One vector is turned by the same rotation once a tick. Each row is the vector after some number of ticks, and that number follows the row.
The counts run from 0 to 230.
[ -3 -13   2  14   0 -20 -23   1  -6   1 -10  -8 -17  16 -13 -19  -5  -8
  -5  20  -3   8   2   2  26 -12   1  -7   3 -11 -11  -7   2  -3   4  19] -> 35
[-11  -2   2  -4 -16   2   6  16   7  -6 -17  -4   6  -6  -7   5 -18  -5
 -11   2   1  13   2   3  20  -7  13   2  -5  35   2  -9   8  11  -8  23] -> 63
[ -3  15   7  10 -14  -2 -11 -12 -26  -7  -2  -1   3  11 -12 -23   8 -12
  -8   1  10  19 -11  -4   0  14  -1   6 -12  16  -8   3 -11  18 -10   9] -> 121
[ 12 -18   4  21   6  -4  -6  -2  -1 -11   0  -6  12  -4   4   3 -31 -10
 -10  -2  13  13   7  12  20   7  -3  -6  -8   1 -14 -10   4  24 -14  10] -> 157
[ -4 -13 -13  18  -3 -10   2  20  11 -11   4 -26   1  -7   4   2 -11   4
  -8   6  18   7  -7  -3  13  -4  15  -1 -14  26  10  -3  13  -2  -3  10] -> 66
[ -5  -9   4   4 -10 -11  16   1 -21   5  13  -4  -8   6  -8 -13   9  -2
  13   5  31  18   3  10   9   0  24  -2   9 -11  -4  14   7  -2 -11  10] -> 86
[ -2   8  -8   5  -1 -11  14  16   2  -1 -14  -8 -13   1 -14  -4 -19   2
  -9  12  -4   7   6  22  19  12  -5 -13 -15  19  20   5  -5   5 -16  15] -> 190
[ -3  17   3  12 -12 -11 -17 -13 -21 -10  -2   3  -6  11 -16 -26   7 -11
  -5   3  16  14 -14  -6  -1   5  -4   7  -5  14  -9   4  -8  12  -4  12] -> 120
[ -2  13 -16  11 -15  -6   5   3  -6  -6   1 -22  -9  18  -1 -24  -6   0
   3  22  19  20  -4  -1   7 -15   1   1   0  13   2   8   4   4   0  17] -> 195
[ -2   7   8 -14   2   1  18  11  -8  16   6  -8   2  10 -26 -12  -4   3
  -8  -1   8   5  -3  14  17  11  27  -6  -4  -9   8 -14   6  10 -10  22] -> 96
[ -5 -10  14  10  -2  -4   6  15  -8  10  -1  -3  10 -11 -19 -22   2  10
   4  13  23  11   1  12  -8   7   9   6  -7  10  -9  -7 -29  12 -17   6] -> 5
[  3 -15  10  13  16 -10  -3   5   3   4   8 -22  -2  -4 -17 -14  -3   9
  -5  -4   7   9 -12   7  -4  17  24 -10 -12   8  11 -22   7 -10  -3  20] -> 225
[  0  10 -11  22   8 -20 -18 -10  -6  -9  -3   0 -12   7 -20 -23   5  -3
   6  15  26   2  -9   2  -3  -6  -7   6  -7  13  -6   0 -11   7   3  16] -> 118
[ -2  -1  -1 -11   9  10 -11   0  -6 -15  -7  -5   3   6 -23  -3 -14   0
  -3 -15   9  14   5   2   8   0  26   0   5  10  -2  -9  17   7   4  36] -> 221
[  7  -9  -8  12  14  -1   7  -9 -24  -5   3   1   5  -9 -17  15 -12  -6
   8   4  24 -12   0   8  10  15  15   1  10   5   5   1   9  18  -9  22] -> 91
[  2  19  -5   0  -6  -3  -8  -3 -14  -4  -9  -7  -3  32  -9  -9   1 -17
   1  -9  22   6  -4   9  -3  11  29   0  -8  -1   7  -5  -1   0 -15  18] -> 104
[ -2   5  -3   1   1  -3  14  11   0  -4  15  -4   1  -2 -12 -12 -17   0
  -4   1  15  30  25  25  10   0   3   4  11   7   2   5  18  13  -8  15] -> 78
[  2  -8  -2  -9   7   2  -4  17 -18  -6   3  -2  13  -7 -17  -9   1 -13
 -10 -11  13   0  18  14  10  16  18   9  -4   4  -3   4 -12  21 -22   7] -> 13
[ -6 -13 -18   3   9 -16  10   0   2  -1  12  -5  -2 -11 -31 -15   4  13
   3  12  25  -1  -3  -6   5  -5  10  -6   3  11  -9  -1   9   0   1  26] -> 210
[ -2  -7  -7  11  17 -11  -8   4 -10  -9  -1  -5  -9 -17 -25  -5  23  -3
  -6  -2   4   4   7  12  18  17 -11   2 -18  19  -3  11  -8  15  -5  11] -> 125
[-10 -15  -6  15   3 -21  -8   4  -5   6  13  -8   5 -17 -20 -18  19  -4
 -14   8  15  -3  -1 -15  -8   6  15  -4 -12  20   0  -6 -10   0 -16   1] -> 133
[  0   5 -10  25  15 -19 -14  -3  -1  -3  -5  -5 -11   7 -18 -19  10  -2
   9  21  21  -2  -5   9  -6   1  -6   4 -13  13  -2  -8 -16   4  -1  19] -> 117
[ 13   1   0  13   9  -4 -12   9  -2 -11  23 -15  -3 -10 -13 -24   1  10
  -8   5  21  24   2   5  16  -2   8  11   1   9   2  -1  -6  14  12  10] -> 1
[  2   0  -1  -9  10   8  -7   2  -6 -18  -6 -12   6   1 -18  -8 -23   5
  -6 -16   9  16   0   2   8   7  32  -8  -7   6  -1 -12  11   5   1  29] -> 222
[ -4 -23   8  32   2 -17 -18  -8   1   4  10 -12 -13   4  -6  -6  -3  -9
  -4   0  17  16  22   3  -1   2  12  -8   1   2   1  -2   9  -4 -17  -5] -> 151
[ -5   2  -8   4  -5   0   4 -16 -24 -15   1  -7 -10  -2 -23  -3   1   5
   3   5   8  20   8  -2  19   0   0  -4  10  15  -3  25  12  14   1  19] -> 203
[ -1  14  -6  16  -4 -16 -19 -13 -15 -12   0   7  -9  10 -19 -24   7  -7
   0  10  24  10 -13  -2   0  -3  -5   6  -3  12 -10   4 -10  11   1  15] -> 119
[ -5   1  -5  -3  -3   0  -6  10 -14 -13  -2 -15  16 -10 -13 -24   8   0
 -13  17   4  10   4 -14   8  -5  22  -2 -17  12 -10  -7 -18  17  -3  14] -> 130
[  6   4  -7  -8  -3   2  24   2 -17  -5   5 -16   9 -12 -15 -12   6  -2
  -7  11  -4  22   9   3  13  17  12 -14  -4  17  -1   0   4   8  -8  29] -> 206
[ -3   0  -1  -1  -2  -7  18  17   0  -7   9  -1   7  -6 -14 -17 -24   6
  -5   1  13  26  13  26  11   1   2  -2   6   5  -3   4   9  13 -11  21] -> 79
[ 11  -6  -6   8  14  -2   1  -9 -22  -7  11  -2  -2  -4 -17  11 -12  -3
  -1   0  26  -9  -2   5  19  12  17   1  10   0  10   6  18  21  -4  21] -> 92
[  5   4  -6 -11  -8   1  17  -3 -23 -11   6 -12   1  -8 -14 -13   2  -2
  -8   5  -3  26   8   1  18  12  11 -11   3  15  -2  12   7   9  -6  26] -> 205
[ -4 -19   7  26   0 -21 -20  -6   4   5   8   2 -14   9 -11 -10  -2 -16
  -4  -4  13  21  26   8   2  -1   9  -5  10   5  -3  -1  13  -7 -16  -2] -> 152
[  5   4  -8  23  16 -17  -7   5   1   3  -8 -10  -6   3 -13 -19  10  -5
   3  23  11   0  -4  15  -5   7  -3   0 -18  11   1 -18 -18   2  -5  19] -> 116
[-23   7  -4   6 -22 -22  -5   0 -12 -14  -6  10  15   1 -18  -4  -7  -5
  -4  21   4   3  -7 -15  15  -9  22   0 -11  14  -6  -6   1   1 -11   6] -> 54
[  1 -11 -10  15   4  -7 -30  -6  -5   2  -5  -3 -13  25 -15  -6 -13 -20
  -7 -10  23 -12  10  -2   6  -5   5   1  10   1  -4   0   8  14 -13  13] -> 26
[  0 -27   4   4  12   3 -18  10  -9  12   9 -15  -2  -5 -26 -14  -5   5
 -16   2  10 -14  -2  -7  19  -6  11   6  11   1   3  -6   1  19   1  15] -> 17
[-11 -20  13  11  -7 -19   2   6 -15  -2 -10   8  10  -2  -7  -3 -15  -4
   8  17   9   9   1  13  20  -3  17  -5  -6 -14 -16  -8 -11   3 -16   6] -> 164
[ 10  12   5   7   5 -10  -2   8  -6   1 -10 -16  -9   6 -10 -26   6  -6
  -8  16  -3  17  -8  15   6  14  10 -10 -18   7   5 -18 -20  -5  -5  21] -> 114
[-18  -5 -13  10  -2 -24  -2  13   3  -4   3  -8   5   3 -21   1  22  -7
   4  25   4   0   5   2  27 -12   8  10 -10   7  -8 -12  12   3   1  11] -> 51
[ -3 -20  11  16   3  -5   2   7 -11   5  -3  -2   4 -12 -18 -14  -1   9
   8  11  29   2   2   7  -7   6   8   4  -7  13  -8  -4 -29  13 -17   5] -> 6
[-25   6 -11   4 -16 -25  -8   7  -5 -14  -5   8  13   1 -19  -6  -1  -6
   2  22   6   4  -1  -9  17 -15  19   5  -9   7 -10  -4   2   1  -4   8] -> 53
[  5  -4  -2   3  -9  -1 -24  -4 -11  -5  -5  -7  -7  28 -10 -15 -19 -20
 -20 -17   8   7   4  -2  15   4   5  -2   2  -2  -3   0   7  14 -16  10] -> 28
